[[107 140]
 [129 140]
 [107 152]
 [122 139]
 [105 153]]
:
[[140 107]
 [140 129]
 [152 107]
 [139 122]
 [153 105]]

[[102 140 145 132 118 131 155 102 118 134 154 126]
 [138 151 141 128 130 120 146 134 118 139 130 119]
 [113 151 104 104 138 140 102 149 114 155 127 129]]
:
[[126 102 140 145 132 118 131 155 102 118 134 154]
 [119 138 151 141 128 130 120 146 134 118 139 130]
 [129 113 151 104 104 138 140 102 149 114 155 127]]

[[150 135 111 141 138 119 139 142 123 149]
 [127 113 118 128 120 135 144 119 134 132]
 [133 113 148 134 109 124 115 121 111 145]
 [126 137 113 145 112 138 139 147 119 121]
 [148 116 148 106 141 150 140 129 106 119]
 [149 137 145 116 125 144 143 122 144 111]
 [118 128 135 135 112 144 147 120 138 128]
 [121 125 137 111 111 133 144 126 140 123]
 [139 124 106 113 134 133 106 113 128 144]]
:
[[149 150 135 111 141 138 119 139 142 123]
 [132 127 113 118 128 120 135 144 119 134]
 [145 133 113 148 134 109 124 115 121 111]
 [121 126 137 113 145 112 138 139 147 119]
 [119 148 116 148 106 141 150 140 129 106]
 [111 149 137 145 116 125 144 143 122 144]
 [128 118 128 135 135 112 144 147 120 138]
 [123 121 125 137 111 111 133 144 126 140]
 [144 139 124 106 113 134 133 106 113 128]]

[[141 127]
 [153 124]]
:
[[127 141]
 [124 153]]

[[130 126 136 139 141 132]
 [131 123 118 129 124 120]
 [123 125 125 122 135 126]
 [123 125 130 125 125 139]
 [135 126 125 123 130 129]
 [126 120 137 119 131 125]
 [131 122 126 149 118 127]
 [136 131 132 120 134 138]
 [132 130 144 137 122 139]
 [130 134 129 120 129 114]]
:
[[132 130 126 136 139 141]
 [120 131 123 118 129 124]
 [126 123 125 125 122 135]
 [139 123 125 130 125 125]
 [129 135 126 125 123 130]
 [125 126 120 137 119 131]
 [127 131 122 126 149 118]
 [138 136 131 132 120 134]
 [139 132 130 144 137 122]
 [114 130 134 129 120 129]]

[[127 140 120 132 139]
 [142 118 125 126 125]
 [134 141 121 122 142]
 [136 120 136 117 126]
 [119 113 140 124 118]
 [112 123 133 134 120]
 [130 119 138 117 123]
 [142 113 114 152 109]]
:
[[139 127 140 120 132]
 [125 142 118 125 126]
 [142 134 141 121 122]
 [126 136 120 136 117]
 [118 119 113 140 124]
 [120 112 123 133 134]
 [123 130 119 138 117]
 [109 142 113 114 152]]

[[134 108 120 136 112 110 118 111 138]
 [134 154 133 114 151 107 130 141 114]
 [136 155 128 112 155 114 131 137 111]
 [151 137 102 119 154 135 126 105 115]
 [116 126 155 142 114 130 136 152 145]
 [129 104 126 141 105 115 119 115 145]
 [135 140 122 116 141 108 124 126 116]
 [142 121 109 129 133 128 122 105 127]
 [120 142 148 128 132 125 136 152 129]
 [117 127 154 141 115 131 136 152 144]]
:
[[138 134 108 120 136 112 110 118 111]
 [114 134 154 133 114 151 107 130 141]
 [111 136 155 128 112 155 114 131 137]
 [115 151 137 102 119 154 135 126 105]
 [145 116 126 155 142 114 130 136 152]
 [145 129 104 126 141 105 115 119 115]
 [116 135 140 122 116 141 108 124 126]
 [127 142 121 109 129 133 128 122 105]
 [129 120 142 148 128 132 125 136 152]
 [144 117 127 154 141 115 131 136 152]]

[[142 144 125 135 125 142 123 113 156 115]
 [135 122 141 143 118 138 114 132 121 121]]
:
[[115 142 144 125 135 125 142 123 113 156]
 [121 135 122 141 143 118 138 114 132 121]]

[[144 134 122 135 106 132 138 136 137 143 114 130 143 131 126 134]
 [118 124 145 117 150 105 109 119 116 139 144 124 108 137 132 134]
 [113 144 138 121 124 115 108 145 114 122 135 116 110 137 118 112]]
:
[[134 144 134 122 135 106 132 138 136 137 143 114 130 143 131 126]
 [134 118 124 145 117 150 105 109 119 116 139 144 124 108 137 132]
 [112 113 144 138 121 124 115 108 145 114 122 135 116 110 137 118]]
